(in the rows, 128 means zero)
One turn moves each row of this set onto another row. After a few examples, where does it send each row asked below?
rako: [101 200 128 149 159 148 130 123 136 109 116 137 113 135 107 147 145 127
 123 120 153  94 102]
gizav: [103 172 119 162 128 126 139  74 111 154 132 154 139 158 136 135 147 126
 122 153 106 121 139]
vubo: [ 83 200 138 142 143 142 109 123 141 105 117 123 118 142 104 132 145 122
 130 123 138 105 115]
gon: [118 155 121 145 144 138 172  89 114 129 136 116 137 150 131 151 116 157
 134 104 141 144 128]
bani: [110 139 114 135 156 127 118  75 162 119 175 121 140 161 123 100 133 119
 123 113 136 128 120]
Pitid: [158 168 127 131 163 108 142 119 149  88 114 158 120 138 138 131 127 124
 113 125 119  76 121]
Zif: [139 142 119 117 151 118 180 100 108 129 128 147 140 155 154 124 137 148
 134 102 111  90 117]
gagu: [104 177 146 127 127 144  94  95 159 127 129 124 125 143 125 122 141 106
 145 138 128 133 136]
mol: [127 156 102 137 167 133 121  76 158  94 150 108 155 159 133 154 133 120
 107  97 134 126 116]
zib: [102 141 117 167 144 154 159  77 136 120 158 153 158 130 139 119 140 152
 140 124 108 105 149]
mesi: [137 167 100 148 166 135 136  90 154  98 143 117 144 162 134 175 127 127
 110  89 138 101 119]
pup: [115 155 118 102 143 123 107 102 164 122 134 144 146 156 139  92 146 119
 141 114 104  77 135]
kepe: [117 154 129 123 145 141 130 118 103 143 153 159 164 146 140 135 124 138
 136 137 109  95 162]
sagos: [141 154 137 116 163 112 128 111 156  91 119 165 126 147 138 108 129 114
 112 113 104  76 121]
Met: [115 172 143 138 127 148 157 114 110 134  89 147 123 151 131 140 145 150
 158 116 118 109 129]

bani moves to gagu
mesi moves to rako
Where do these go?
gon moves to Met
vubo moves to sagos
kepe moves to zib

One turn moves each row of this set onto another row. After a few examples, where does it send each row asked below?
rolu: [162 142 103  86 115 104  87 167 120 136  82 103 142 100 157 131 148 132
  88  98 116 139 132 120  59 153 157 130 141 166]
moza: [159 147  93  88 103  94 115 168 134 141  80 114 152 111 174  94 163 133
 100  78 139 106 160 108  98 161 138 142 119 140]
zekeg: [155 137  92  90 109  77 118 126 129 123  88 127 132  49 159  93 173 136
 109  83 125 147 131 128 117 140 104 122 122 173]
fizi: [146 158 117  96 112  77 134 137  93 172 127  75 115 100 190 132 141 131
 105 114 161 132 137 132 126 145 138 142 161 176]
Vada: [172 114 105 103  96  84  93  96 150 151 114 141 143  85 144 111 160 120
 118  95 137 157 127 115  98 155 114 131 121 148]
Zugi: [171 149 117 122 136  97 123 133  91 147 105 129 121 110 130 136 111 145
  94 105 127 132 164 125  97 140 174 119 140 139]
suv: [143 117 114  85  93  56 103 122 128 157 121  89  84 129 164 116 160 120
 108 106 165 132 127 122 112 180 170 128 149 148]
gokur: [135 159  93  94 123  80 128 125  86 162 109  69 116  93 182 114 155 141
 107 100 170 120 137 134 127 152 148 151 143 162]
Debab: [170 147 122 106  96 100 119 117 121 143 124 117 132  71 153 117 141 140
  99 100  98 135 129 119  83 151  92 117 139 158]
Zemu: [143 128 107 103 121 116 148 151 119 123  82 124 108 138 137 111 145 153
  98 101 126 120 150 142 117 153 173 113 126 146]
Nodot: [150 118 120 121 136  89 120 133 116 154 112 166 122  95 147 125 120 110
 112 115 157 150 137 136 113 154 180 112 142 168]
Noduz: [160 132 121  68  84  90 133 123 144 134  83 119 126 105 143 113 170 137
 102  95 121 151 133 120  80 127 106 106 109 148]
riz: [159 146 119  77 125  54 145 115 100 115 110 122  67 103 135 116 143 127
  77 110 144 153 123 123 107 144 124 111 158 154]
kosu: [168 152 124  89 108  67 106 152 122 167  96 144 160  89 183 134 138 103
 104 105 138 136 155 104  80 159 141 128 145 160]
dubi: [154 129  88  96 133  73 156 105 106 120  99 116 116 121 139 134 163 119
 105 106 167 165 142 154 117 136 121 153 136 165]
zapez: [147 137 114 101 121  99 168  96 110 145 132 127 109 131 149 116 140 117
  97 117 168 137 121 135 109 154 104 139 139 145]
gozem: [142 122 115  81  97  55 109 139 118 151 115  75  83 124 153 124 155 119
 101 100 173 139 132 129  82 150 173 121 134 157]
volu: [144 134 110  78 110 102  95 160 145 152  91 143 136  88 186  91 155 117
  97 103 140 128 109 104 110 179 147 122 148 165]
sanoz: [153 134 111 102 128  87 140 155 126 142  92 157 110 102 159  89 140 135
 102  98 157 130 151 121 165 142 165 113 137 156]
kuvif: [172 125  90 114 128  72 116 116 115 112 138 114  77 105 126  97 142 129
  83  91 157 143 125 125 123 155 124 143 152 148]

Noduz moves to zekeg
suv moves to fizi
moza moves to volu
Where do these go?
Nodot moves to Zugi
dubi moves to kuvif

